Rotation paths and how fast each direction turns (degrees each step):
Each turn is a multiple of 5 degrees from 10 to 175, or 0.
Each row of a path follows its step; steps can be skipped.
path 1
step 0: [-16 -30 -45  -6   5 -33 -10  16   0 -23  24   7  -1  10   6  -3  13  18
  65  -9  -9 -10   5  39  -6   2  -5 -51 -19   2  -5 -11   3  51 -32 -33
  29  18 -49 -20 -40  13]
step 1: [ 54  13 -11  -2  -2 -18 -22  26  50  -4 -37 -13  -6  26  30  -6   7 -30
   9  23 -24  71 -18 -37  -6  10 -14  46 -13  12  24 -26  16  -8  -4 -10
  34 -11 -28   6  12  15]
step 2: [-15 -14 -32 -24 -20   7  -8 -32  16 -11  11   8 -24  24 -30  -1   1   7
  -5  19 -24  -4  58 -16  -9  19 -42  14  -7  27 -26  13 -60 -10  -5  28
 -44  32 -15   9 -12  58]
step 3: [-13  40  -9  39  27  28  28  20  -4  48   3   6  23 -11  -6 -59 -20 -28
  -6 -22  28   0  16  -5  14  58 -29 -14  -6 -23  21 -12  -4 -30   5 -30
  31  11 -27  21  -7  28]
step 4: [ 31 -17  31 -11 -16   3 -24 -19 -17  11  31   6  10  -1 -39  -6 -19  -2
 -54 -21 -54  14   6  31  19 -16  29  31  -8 -28  53  -4  14 -15 -19  -2
 -41  -5 -14  -7 -49  15]
step 5: [-24  11  23  50  24 -35   5  21  -1 -16  35 -48 -20  32   9 -42 -26  18
   1  39 -16 -31   8  -2   5 -34 -29 -35  -8 -38 -23 -11  -2  16  10  -2
 -14  -1 -35 -45  -2 -18]
step 6: [ 13  59 -15 -27  33  -8 -34   4   2   3 -12  -3  54 -13   5  -4   7 -28
 -44  42  23  30 -12 -25   4 -66 -13   2   0  15  13  -4  -8 -24 -19  32
   0 -29   3  22 -16 -26]
step 7: [-37   4 -12 -22 -29  19 -49   5 -63   5 -26  17 -42 -14 -21 -14  -3  15
  -5  -8   8 -29  -4 -26 -37 -26  11 -27  23  -5 -22  11 -28  35 -42   0
 -20   2 -32 -13  15  32]
step 8: [ 27  30   3  45  26  -7 -22  26  38 -11 -37  30  32 -20  26  -3  23  16
  -6 -25  12  -7   7  17  -5   1 -14   1  27 -22  19  37   6  50   4 -60
  23   3 -35  38   7 -11]
step 9: [ 13 -45  -6 -21 -23 -31   4 -41 -14  -9 -15  13  15   0  -3  -6 -21  25
  15  50 -33  18  11 -16  33 -15  39  21  -7  46  17  12  41  49  -4   1
  -4  -1 -32  22 -23  42]
step 10: [-42  35  13  52   4 -47  -2  -9  41 -24 -27 -12  -8  32  38 -29 -32  -3
  12  -3  -1  12  -1 -52  -8  35   5  -1  -5   6 -24 -12 -26  -3  -9 -27
 -18  26  38  -4   8  36]
[ -3   6  -5 -22  17  -4 -13   0   3  -1   7  -2  -2  -1  -5   6  -1  12
   1   8   8  10  -4   3  -7   3   6   0   5 -15  13  -2  -7  11   9   5
  13  13  -1 -10  15   4]  55
[  2  -4 -10   0  -5   7  12 -10 -18 -14   8  -9  -4   1   2  -3  -7   3
  -5   3 -10 -12 -12   2   5   3 -12 -14  -2   4  -3  10   3   9 -13   5
  14   4   0 -12   9  17]  155
[ 11 -14  15   1   1   7 -13  -2   8  -8  11  -2   1  -2  -4   0   1 -19
   1  13  -2   2 -12   4   1  11   7  -6  -8   5  -3  13  -9   5   6 -15
  -6  -8 -16  -3  10  -8]  95
[ -3  11 -14   0   7  11  -2  -5  -9 -11  -7 -20 -13  12  -1   7   6  -9
   9  -6  -1   3   4   3  15  -3  16  11   6  -9  -1   5   3   0   1  -7
 -20  -3  -1   2   4   7]  135
[-15 -16   0 -10  -3   1 -10   4  -1  17 -13  -3   1   0   8 -15  -2   1
  19   2  -5 -12   1   5  11   5  -4 -15   1   0   1  -8   3   5   6  11
 -16   1  -6  -9   7   2]  155
[  9  15  -4   8   1  14   5  13  22  -2  -6  -6   6   7   6  -3  -5  -6
   0   9  19 -17  -1   9   0  10   5  -7  -1  -6  -4  -8   3  13  -7  -2
   3   7   5  -5 -10  -1]  145
[  2 -15  -2   4  18   4   0   6 -10   5 -13   5   0  10   4   5  10  -5
   3  12   3   7   9   7 -14 -11  -3  -1   6   3   1   6  -3  -7 -21  -6
   3  -3   5 -22  -1  -7]  55
path 2
step 0: [-36  48  11   6  11 -31  56 -22   7 -36  12 -17 -21  -4 -24 -31  31 -12
 -13  38 -20  19   2  33 -16  22 -13 -14 -17 -25 -44 -39  10  48  -5 -18
  22 -25  12  27  -7 -24]
step 1: [ 16  58 -24  14  24 -23  -3  21  23 -12  -2 -15  32 -40 -21  18   7   6
  -7  24  20  15  41  49 -55  -9  18 -27 -25 -35 -28   7  16  17   1 -45
 -37 -22 -12  18   6 -12]
step 2: [-16  62  16 -13  31 -24  -3   5  18  12  27 -21  28   9  26  24  13  -7
   7  13  14 -11  64 -17 -14  -8   4 -31  42 -17 -11  63   2  20 -29 -21
   2  20 -52  -9 -15 -15]
step 3: [-26   6  28 -31  22  13  10  13  17  -5  39 -22  26 -45  11  60  25 -38
   4   7  15  29  26 -25  13 -15  -5 -33  55   2  32   2  12  22  15  30
 -16  -5  -9  17 -23  49]
step 4: [  2 -39  26   0  54 -40  43  22  27  18  29 -26   4 -42  37  34  11  51
 -22   5   2  36 -12 -15  28  24   5 -15  18 -14  -3  -2 -29 -20   8  27
  30 -24   7  21 -21  21]
step 5: [-16   2  39  37  27 -15  56  38 -20 -16 -12 -43 -19   1 -14  42  41  26
  36   0 -22  27 -20  18 -11  26  -7  -6   3  31 -36 -25 -28  17  20  22
  30 -24 -13  11  23 -19]
step 6: [ 16  33  -9  -1  28 -27  19 -16 -15  21  -1   3  13   9 -50  23  -5   1
  45  31  -3  73  12  -8 -27  -9  21   0 -32 -18 -53 -33  -2  -6  25  16
   3 -32 -30  18  16 -35]
step 7: [ -2  52  -9 -29  15 -20  34 -18  28  24  11 -33  36  54 -19  10  -7  18
  53  18  -6  42  35  13 -25  30  34  23  -9  -4  -1  19  -5  23  -8 -33
 -31  13  -3 -24  -3  23]
step 8: [-10  -4   3 -21   1  16  16  16   6  25  28 -27  30  -2  24  53  13 -60
  27  12  -4  23  82  16  28   7  -8  54 -12 -15  13  17  -6   3 -23 -25
 -30  -4  -2  15 -23  -1]
step 10: [-46  20  28   0  14 -10  26  38 -12 -19  20   0   0 -57   5  13 -26  20
 -13  16 -13  16  -2  45 -33  47 -28   1   7  24  32 -15 -56 -25 -12  24
 -14 -33 -11  34  22  -2]
step 11: [ -6  15  -8   9 -10 -35  22  -7   2 -20  25  15  -7   9  -8   4  46   4
  -5   8 -13  36  10  -6 -50  31 -15 -26  14 -33 -23 -35 -54 -26 -44   9
  21 -11 -49  40  43 -25]
[ 11  -6   6  -3  -8   1   8  -2   0   2 -13  -4  10   0   0  -4  -1   0
  14   7  -2  22  -2  -3  10   2  -3  20   9   6  -7   7  -1  -9  19   1
   0   0   8 -19   5  -8]  35
[ -8  17 -16  -5  -5   4 -13   4 -16   2  -5   5   8   5   5   7 -11   7
  -6  -2   8  13  -8  -1   2  13  -5  -2   3  -1  -7  11   3  10   1  18
  -2   9 -11   5  14  -1]  85
[  8   4  21   7   8  -6 -23  -8  12   3  -1  -2  16  -2  -8   7  14   5
   1   1   1  -5  -5   2   8   5 -16  -8  -3  -7   6  -7   2  -2  -4  12
   5   2   0 -11  12   2]  40
[  9  11   3   4   2  -4   2  23   0   8 -12   3   9  -2   5 -16 -15  10
  -2   4  -1  15  -2  -2  -8  -6   3  -5  -7  -8  15  -9   9  -1  -6   0
   6  -2   9  -2  -8  19]  125
[ -2  -3   7 -11  -4   6  -4   5  10  16   3  -3   8 -18   2 -12  -3  -4
  -2  -7  -4  -1  21   5  13  -4  13  -3  -3   7   0   8   9  14  -6  -2
 -12  11 -12  -9   5  -3]  60
[ -6  -2  -5   3  12  -3   6   2   5  -3 -13 -11  -2   4   7  -3   6  -1
  19  -8   3  -7  -4 -10  12  -5  18  -9 -11 -10  12   5  -1  -4  20  14
  -1   1 -12   7   4   1]  35
[ -9  -3  -9  24  -7  14   6  13   2   1  10   3  -3  -7 -10   1   7 -19
   7   2   1   6   3   2   0  -8 -10   4   2  -7   2  -4  15  -3  -3  15
 -15  -7   6   3  11   3]  145
